In the rows, zero is written as 128.
One turn sends every row of this set to another row. A few are shown first. Where does it send the rows asked after them?
goko: [125  88 121 112 116 121 102 106 124 109 135 103  95 147 121 116 121 134]
duzur: [128 103 147 125 152 125 111  91 155 122 155 129 117 117 165  96 130 107]
Ladip: [109 119 137 149 163 133  94 135 135 128 130 143 117 120 145 138 125 121]
sorad: [ 98 146 133 130 143 148 142 116 118 114 132 148 135 136 112 143 118 145]
zipu: [103 136 118 123 131 144 143 131 117 125 132 152 129 134 102 134 110 145]
munu: [ 98 137 133 145 154 143 114 136 123 122 127 148 125 129 124 148 121 136]
Seva: [114 132 120 116 136 144 169 101 121 126 141 147 131 138 109 133 110 150]
zun: [117 129 144 106 133 139 160  73 138 108 157 135 135 133 131 102 122 130]
kitib: [127 113 147 109 141 130 139  72 152 113 162 130 127 124 152  91 127 115]
Leg: [117 125 126 154 159 125  92 139 132 129 130 134 127 127 143 135 127 131]
dore: [124  87 123 126 118 122 107 104 125 116 137 101  85 140 119 130 121 137]
gop: [109 147 128 134 138 140 143 119 117 116 136 135 141 142 108 137 119 155]
Fava: [117 143 133 120 130 138 161  91 127 112 150 129 142 142 112 118 120 152]
bovo: [114 113 115 143 154 126  96 143 134 138 129 151 115 117 142 130 117 118]
Roz: [109 129 121 134 144 145 145 130 118 134 130 148 124 135 108 147 111 151]
nus: [111 133 125 110 121 144 165 104 125 119 147 144 129 134 102 116 110 144]
Navev: [124  97 111 102 116 116 103 100 119 103 132 111 106 153 126 110 119 132]
zag: [104 128 115 138 144 137 113 147 120 132 125 155 122 127 119 138 113 135]
rudib: [134  95 128 124 143 119 118  93 157 135 157 136 110 110 159  94 122 106]
mozu: [135 107 126 100 139 126 153  75 146 124 159 136 129 130 148  90 116 123]
reg: [113 116 125 144 156 139 115 149 124 139 127 145 116 129 123 145 114 139]
mavi: [124 123 122 102 132 135 173  79 132 122 153 143 132 136 126 109 112 139]
Merut: [118 101 100 135 124 118 120  83 120 119 132 118  88 136 127 152 119 138]
Mefal: [121  93 114 135 121 121 116  94 124 121 135 107  83 135 121 144 121 139]
Lov: [141  93 129 110 149 120 123  94 153 131 155 133 120 125 163  87 120 112]
Tipad: [105 143 138 114 134 147 161  91 124 108 145 143 138 138 114 123 118 142]
zopel: [134  91 130 126 158 121  99 123 149 137 143 135 114 122 161 103 122 112]
Peli: [133 104 131 110 130 126 148  76 152 127 164 133 115 117 143  89 118 117]
duzev: [121 106  97 101 119 111 107  91 115 102 129 122 112 155 133 116 117 132]
Zosaz: [129 128 137 115 131 130 159  72 142 113 162 121 138 134 131  99 124 139]
sidil: [119 111  88 111 121 110 115  81 114 106 128 127 110 149 135 132 117 133]
Vagol: [130 111 130 149 160 116  89 120 146 130 141 127 122 120 161 117 131 118]
mizak: [124 100 129 141 161 129  96 146 138 141 131 139 112 123 145 126 119 123]
mam: [138 114 139 121 141 120 137  72 153 118 164 117 130 125 153  91 129 123]
fodu: [117 109  89 124 124 113 120  79 117 113 128 125  99 142 133 145 118 135]
Vogoz: [138 106 135 135 153 114 108  92 155 126 156 120 123 119 165  99 132 116]
tusig: [123 119 131 104 121 136 167  82 140 121 161 137 125 127 118  97 114 132]
Vof: [126  98 121 138 153 119  96 120 149 140 142 142 109 110 159 111 121 108]
mulab: [120 106 143 141 162 127  91 117 149 127 142 135 114 115 162 116 130 109]
fiso: [109 141 125 148 150 135 114 139 120 123 127 137 134 136 120 144 122 147]

munu turns into duzur
Mefal turns into Navev
mam turns into gop
And these:
bovo turns into Peli
reg turns into Lov

One turn sends every row of this set to another row. A few are shown first. Where does it send the rows asked after them?
Zamu: [124 127 148 151 110 113 135 142 128 133 147 155 119  98 144 149 166 163]
zakuf: [135 107 149 123  99 111 149 123 125 118 141 163 118  87 130 134 142 152]
ruker: [119 146 148 116 124  77 111 130 136 134 144 131 119 123 139 130 125 159]
silu: [120 152 143 168 149 160 117 120 122 108 145 120 131 113 122 119 122 136]
Selit: [ 96 111 120 139 142 116 108 138 116 107 161 131 128 127 139 124 150 157]
Vuves: [129 125 158 140 108 118 128 149 135 112 157 150 132 103 136 127 147 175]
mivad: [134 155 158 165 135 148 135 108 125 127 126 113 123  88 125 141 136 146]
bekuf: [137 112 151 123  97 110 147 127 128 119 144 168 118  91 130 130 137 149]
zir: [119 147 121 139 131 160 121 112 118 129 130 128 119 131  83 129 135 138]
fesi: [137 136 124 128 125  80 130 106 106 106 128 136 107 120 153 151 115 132]
Sitim: [134 151 137 140 116 161 132 115 125 131 125 134 119 117  83 133 138 148]
sali: [129 156 132 128 125 143 124 105 124 138 119 120 115 125  83 133 128 143]
Nume: [122 172 147 154 150 127 117 106 126 135 129 112 118 116 126 133 114 124]
paliv: [113 127 139 119 131  81 119 117 124 135 134 112 117 109 141 144 146 166]
karo: [ 97 132 120 146 139 108 109 143 120 127 162 156 118 135 143 132 148 137]
Dipa: [139 168 166 161 130 145 130 118 134 123 134 125 127  99 121 128 118 142]
fut: [120 149 121 140 131 159 122 113 119 131 130 131 118 132  85 130 135 135]
meso: [154 134 143 147 103 106 143 127 115  94 137 163 115 104 151 148 123 143]
timad: [139 129 129 121 126  85 125 108 108  89 131 127 116 120 148 140 108 143]
tuda: [128 154 131 128 127 144 125 104 123 138 118 117 115 123  84 135 130 144]
nedu: [134 151 135 142 117 160 133 114 124 133 124 133 119 116  84 136 140 147]
Kisik: [129 123 116 147 128 115 124 128 103  79 152 157 120 130 150 133 118 129]
Bepom: [120 155 145 148 154 134 116 100 121 120 127  93 124 108 122 128 119 140]
fidis: [103  99 112 132 128 120 128 127 110 112 158 167 117 119 133 124 142 125]
bagik: [152 119 140 144 106 112 146 120 109  85 135 147 119  96 150 149 131 154]
Pinob: [116 118 129 100 125  78 126 106 121 130 136 141 110 115 131 128 121 133]
tipaz: [105  99 115 129 128 121 126 129 113 107 160 167 120 120 132 117 137 128]
vuto: [115 155 136 176 150 156 124 115 117 125 139 127 121 110 128 135 136 124]
kasat: [115 113 130  98 126  81 126 106 119 125 135 135 113 113 130 126 121 138]
Paz: [125 115 109 152 131 116 129 121  96  86 145 151 115 122 153 146 132 129]

zakuf turns into kasat
fesi turns into Paz
silu turns into Dipa
And these:
nedu turns into tuda
ruker turns into karo

One turn sends every row of this set to another row. A few are shown first. Where does it send the rows asked after them?
ris: [147 141 156 168 102 115 130 116 108 117 125 128 131 124 125 134 124 115
 129]
luki: [136 115  90 122 113 118 121 157 123 136 141 136 122 137 101 121  96 124
 126]
nuru: [120 121  90 145 161 133 113 110 125 117 143 129 109 128 126 128 116 130
 157]
Sul: [111 110  89 129 109 135 121 118 117 119 145 143 117 153 133 131 104 143
 107]
verur: [149 125 119 117 125 142 134 128 115 126 143 110 153 147 134 133  88 105
 141]
mato: [118 136  98 122 111 120 125 165 132 148 132 141 128 130 111 128 108 101
 141]
Gide: [153 165 153 144 144 139 120 133 152 119 119 126 124 135 124 134 130 115
 126]
sume: [144 130 108 121 121 115 139 122 146 118 185 129 137 142 115 131 125 132
 129]
til: [137 137 116 132 106 104 156  95 116 117 108 132 150 125 118 133 126 147
 117]
Lofo: [135 126 126 122 131 130 112 118 144  89 148 146 138 127 142 142 131 113
  89]
Leso: [140 135 153 164 103 108 123 116  97 115 124 124 122 124 126 132 123 122
 121]
Rizuv: [129 120 110 109 122 131 101 127  91 135 123 124 132 121 153 141 105 124
 136]
Vif: [146 142 125 151 141 116 103 134 114 108 113 127 122 136 117 115 127 165
 114]
leni: [122 128  87 126 154 129 144 110 114 127 141 119 116 122 123 121 124 125
 163]
bazus: [150 148 140 131 118 115 140 119 105 131 119 147 157 122 127 118 140 155
 138]
dize: [121 115 142 100 137 143 145 116 132 123 116 127 139 121 127  98 150 126
 129]
Mosug: [104 126 132 115 124 126 142 148 119 104 120 138 139 122 140 134 164 107
 113]
Vas: [112 134 133 157 122 110 102 104 137 102 112 143 127 136 130 150 115 134
 106]
refa: [109 140  93 125 100 140 161 126 127 139 138 144 146 146 134 128 120 117
 136]
burod: [119 126 107 136 161 144 134 119 134 123 141 120 107 130 124 132 124 105
 165]
maz: [132 130 179 120 130 131 136 135 115 121 125 123 115 144 122 129 137 120
 120]
tes: [121 117 120 149 130 142 107 155 110 123 118 129 152 147 140 135 106 117
 157]
leza: [124 155 150 149 133 108  95 115 126 112 145 143 140 149 133 124 111 137
 113]
Kuzal: [114 121 119 147 122 121 135 160 137 122 150 142 138 140 117 133 157 134
 159]
tofo: [106 122 145 125 149 139 106 114 155 105 136 131 135 143 130 102 125 118
 115]
ditul: [120 109 117 137 112 166 131 138 141 129 124 155 114 144 138 152 127 117
 132]
zur: [115 130 157 140 118 127 157 124 137 111 103 120 128 144 115 146 133 106
 123]
nilud: [140 148 151 160 100 105 130 111 102 119 130 122 129 124 127 130 120 114
 122]
tiluf: [143 118 101 122 116 133 107 155 140 143 132 151 114 122 113 140 105 112
 132]
repu: [134 122 106 138 124 118 146 135 122  88 136 144 172 136 123 116 141 140
 112]
lin: [117 118 118 109 121 115 107 132 127 128 158 139 101 118 135 149 151 135
 127]
duza: [140 133  93 106 157 124 148 120 157 120 116 131 122 122 113 134 124 115
 126]
Kep: [106 137  81 117 157 105 123 128 139 119 106 137 120 121 122 129 129 127
 126]
Rura: [130 174 130 115 130 108 143 129 108 131 118 107 127 128 124 111 136 130
 120]
kelo: [119 120  97 135 166 122 133 143 155 104 111 130 121 145 103 127 121 123
 130]
kom: [117 130 114 128 138 126 114 105 136 115 124 148 163 121 133  92 135 150
 130]

sume turns into lin
zur turns into til
Vif turns into Gide
And these:
kom turns into tofo
mato turns into luki
nilud turns into Leso
ditul turns into refa
Lofo turns into Mosug
kelo turns into duza
leni turns into nuru
Rizuv turns into tes
maz turns into bazus

One turn sends every row of this set to another row. A few are shown first. Where does it send the rows asked after them?
ged: [ 98 137 178 153 165 140 102 124 127 172 117 160 146 121 125 125 151 173
 128  80  88 175 162 140 127  94 130 120 171 108 128]
Mokeb: [103 126 155 176 182 155 111 145 169 150 139 173 118 100 121 122 155 140
 148  59  96 169 133 111  93 113 163  94 186 112  98]
tev: [ 91 137 140 136 145 158 137 160 140 136 110 151 149 106 136 133 148 142
 119  67 117 140 143 110 122 117 140 109 182  88 103]
pugag: [ 99 131 115 159 133 143  93 139 175 155 116 169 133 132 114  97 154 152
 117 128 125 150 131 110 140 103 162  76 183 129  97]
Telu: [ 85 158 126 177 152 118 112 142 176 137 160 145 132 130 131 119 165 149
 154  92  99 170 121 105 109 102 140 101 170 103 110]
kune: [130 144 138 146 194 163  89 114 159 171 116 182 152 112 106 139 147 184
 137  94 136 142 138 113 106 100 126 126 185 120 117]
riri: [ 83 127 126 143 155 114 105 154 157 162 114 143 135 115  90 122 129 169
 134 118 102 157 110 109 116 108 138  85 210 145 116]
letu: [ 83 120 160 130 133 138 100 108 151 178 160 166 129 121 131 155 149 136
 135 123 124 154 131 103 105 100 157  85 158  95 117]
gival: [ 76 172 137 160 160 125  74 121 166 151 121 150 132 107  89 122 144 135
 139  94 100 158 119  93  88 116 164  86 163 117  97]
pevi: [108 163 163 174 181 141  85 145 161 180 110 151 121 110 116 145 135 160
 121 107 124 177 133 103  99  72 123 119 180 128 137]
kemuz: [103  96 143 157 188 144 104 126 151 160 148 162 141 100 132 131 133 142
 141  88 125 146 141 130 113 109 194 104 177 134 114]
vosov: [106 160 162 171 179 132 105 105 121 154 130 163 154 122 112 138 143 141
 124  86 134 149 140 118 120 129 141 129 175 127 152]
Num: [ 77 107 138 154 162 138 110 115 177 178 140 144 132  91 117 135 170 154
 136 133 103 159 126 130 103 112 163 103 200 133 140]
godug: [103 174 159 174 158 113  96 122 162 174 110 155 141 109 133 133 131 145
 107 109 111 172 158 117 115  77 131 105 181 140 136]
mozo: [ 63 119 133 144 151 116 106 118 171 165 126 160 129  93 124 130 123 162
 127 113 119 181 112 119 111  93 170  85 168 115 138]
lepu: [ 96 117 135 169 180 136 111 140 167 174 122 176 139 118 124 107 155 166
 138  80 124 136 141 110 113  93 181  93 206 142 115]
fug: [114 179 148 142 167 158  95 124 134 157 142 153 133 109 138 163 127 149
 120 115 107 163 145 101 136 107 113 110 166 129 127]
Kosa: [107 115 145 162 130 144  94 138 154 155 147 152 146 112 107 115 133 134
 118 136 118 156 142 134 121 101 192  90 161 110 114]
Sav: [129 148 153 147 177 159  71 120 153 173 127 148 121 111 137 144 111 150
 115 124 107 146 152 122 129  95 112  97 170 118 110]
luri: [ 86 153 134 150 133 125 107 162 152 123 137 156 133 106 123 117 150 168
 152  98 116 130 130  92 119 121 134  92 157  95 129]
Pitek: [113 158 115 164 145 142 101 115 162 158 124 147 130  87  88 120 170 149
 140  69 116 166 145 120  81 106 147  72 171 110 108]
gadak: [ 85 155 148 165 150 144 132 155 158 150 120 178 139 115 125 118 168 152
 134  51  99 152 148  96 110 104 154  95 193 107 113]
pago: [127 145 125 126 117 134 101 147 140 167 150 146 114  94 125 129 137 158
 124  95 139 143 118 123 113 106 142 105 191  88 118]
kat: [117 160 152 153 184 164 112 107 136 152 115 151 145 106 125 113 142 172
 134 100 133 138 139 150 108 100 143 115 163 138 134]
zok: [111 127 142 171 156 124  96 156 178 137 155 159 133  88 111 126 151 145
 153 113 123 157 117  93  83 117 139 104 169  89 107]
rinup: [ 78  94 147 135 149 147  98 122 164 178 129 147 132 102 116 154 161 140
 135 131 111 133 128 118 110 128 156 112 175 118 146]
sot: [101 134 126 151 146 148 110 161 173 135 138 125 132 121 126 142 133 159
 154 109 111 141 118 125 104 101 137 117 164  78 108]
lisu: [112 158  94 144 132 141 101 123 154 164 122 150 137 110  95 132 162 154
 130  56 108 157 145 109 114 113 130  85 173  97 114]
Misi: [ 88 131 129 154 163 145 121 138 152 170 111 166 165 137 128 123 157 146
 118  94 126 115 147  91 129 109 161 100 209 119 102]
Foga: [119 148 174 173 175 132  65 121 164 184 128 173 125 102 119 151 117 146
 119 112 109 161 158 103 106  89 134 102 172 117 134]
rotu: [116 137 128 171 147 146  95 119 149 157 127 124 117  97  86 144 150 130
 140  71 126 161 137 135  83 119 150  88 171  93 118]
Zof: [109 188 153 163 166 144 102 132 157 163 107 159 140 103 127 133 147 140
 109 124 117 163 138  85 112  98 108 105 177 142 120]
Dok: [ 95 113 133 155 143 120  80 145 159 151 138 162 134 124  98 134 158 160
 137 110 145 177 144 122 123  85 178  94 183 135 107]
lezu: [115 145 178 170 169 148 105 108 138 161 131 185 146  88 120 126 144 160
 127 106  83 170 158 119 123 135 129  99 193 108 118]
rori: [109 122 176 145 158 142  98 132 150 163  71 174 136 101 127 121 153 162
 125  95 123 157 147 127 113 110 113 120 165 119 120]
kurar: [ 94 126 129 154 131 144  82 140 150 150 138 163 144 143  94 155 136 144
 127 126 122 144 145 103 147 121 169  92 190 105 106]
Kureg: [114 137 160 164 170 156 107 107 168 158  93 169 133 115 130 154 145 148
 133 108 105 173 140 133 121 129 114 120 200 117  99]
sol: [ 97 109 139 142 169 154 115 124 137 156 135 154 168 114 137 142 135 122
 118 104 126 122 146 109 128 128 174 108 177 111 102]
som: [122 138 111 153 129 149  99 129 143 163 120 136 126 102  96 130 141 132
 120  69 117 143 134 120 110 132 134  91 164  79 127]
kibaf: [ 69 118 130 140 162 131 103 126 158 179 140 152 144 104 107 120 187 171
 131 123  98 148 136 103 121 113 142  93 204 137 135]
gur: [109 107 148 147 178 167 113 151 150 134 130 149 129  88 128 140 136 131
 134  75 118 156 130 122 104 127 147 108 176  93  89]
zuzip: [108 182 121 126 113 124 106 139 157 155 137 156 139 110 109 138 139 148
 144  83  91 146 130 114 108 109 160 104 172 132 114]
zutad: [113 167 149 141 160 126  87 131 137 154 110 150 138 100 132 142 129 159
 110 117 128 151 161 111 135  98 104  96 185 144 121]
Nubom: [ 91 138 135 160 167 139  73 126 154 167 137 128 105 109 110 122 141 144
 121  99 141 163 107 113  96 104 147  94 184  72  96]
ges: [108 132 151 132 134 143 107 140 143 179 145 145 135 139 107 127 153 137
 134 136  98 127 124 100 109 111 128  80 193 124  95]
seli: [ 71 111 131 125 149 149 101 127 154 184 128 141 142 127 120 128 175 151
 125 124  91 126 132 109 131 118 138 105 176 120 135]
buk: [128 154 139 175 183 152 105 102 161 183 123 180 161 126 120 115 141 139
 107  97 111 150 126 106 115 117 131 132 179 108 130]
gugug: [124 154 164 156 175 161  84 138 143 174 137 157 114  88 131 137 112 162
 118 113 112 162 137 113 116  90 131 110 153 115 149]

mozo turns into gival
seli turns into som
And these:
kemuz turns into Mokeb
zok turns into Dok
Foga turns into pevi
kune turns into ged

One turn sends every row of this set to another row. A few are shown first. Where does it send the rows asked after them?
Meli: [116 132 160 144 118 149 129 143  83 110 134  88 138]
punu: [109 136 132 107 123 166 114 108 120 153 118 119 154]
Dakin: [145 135 147 146 119 136 107 133 110 103 125 119 154]
resok: [139 136 147 148 120 128 104 141 119 101 120 121 149]
motu: [103 134 134 123 107 157 144 115 136 103 103 126 109]
Bobi: [ 97 135 140 114 126 138 114 125 149 143 107 127 132]
Pepo: [132 139 130 145 123 136  89 150 111 106 115 118 160]
fupuf: [111 134 146 141 120 158 117 149  74 114 131  85 149]
deve: [ 94 136 133 124 111 163 140 118 137 114  97 117 102]
lerug: [145 137 140 144 119 145 102 133 102 107 125 117 162]
vofes: [ 92 138 126 111 128 146 102 131 141 148 103 124 144]
gami: [101 137 135 142 124 153 105 164  80 115 122  86 149]
diza: [ 88 141 130 135 143 139 100 162  83 117 109 100 136]
kufed: [114 134 147 110 121 157 127 102 128 148 122 122 143]
lof: [ 94 140  98 114 111 184 115 125 111 118  98 117 140]
lito: [ 83 138 119 123 114 163 125 131 138 117  87 117 107]
vumeb: [ 93 140 107 116 113 189 121 118 111 127  96 110 129]
fen: [ 94 136 139 145 125 138 104 172  95 110 116  90 139]
Mir: [103 138 121 117 109 189 136 105 110 124 105 110 124]
mesi: [ 84 140 101 118 113 166 113 138 129 112  89 122 127]
noke: [ 99 134 154 148 123 129 117 167 104 105 119  93 127]
Vup: [112 135 131 119 105 175 148 101 118 109 112 121 122]
ponup: [ 89 139 146 139 142 124 111 161  98 110 110 106 120]
sanub: [113 135 164 137 134 140 135 130  79 112 130 102 124]
Dutun: [108 137 114 115 107 188 133 107 105 117 110 117 137]
lunup: [138 138 131 143 121 145  93 142 103 109 119 116 165]
Kiti: [112 138 148 133 135 156 124 130  64 119 130  97 140]
monav: [ 99 141 131 131 139 156 106 147  66 122 119  96 145]
zosep: [ 99 138 122 108 126 161 102 122 126 153 109 120 154]
bodo: [104 135 134 121 108 176 145 104 123 118 105 114 111]
bonu: [ 83 141 106 119 115 176 115 131 125 123  88 113 121]
Sodag: [102 136 163 141 138 124 129 145  97 107 120 106 114]
Moku: [110 131 164 148 120 135 129 152  97 104 129  92 127]
mub: [108 133 151 114 122 142 127 111 144 143 116 126 133]
Geso: [ 88 137 118 123 111 153 127 133 142 105  92 126 112]
sele: [133 137 138 147 122 128  95 149 120 102 115 121 152]

resok turns into Dakin
Meli turns into fupuf
And these:
sanub turns into Kiti
punu turns into zosep
Geso turns into motu
bodo turns into Mir

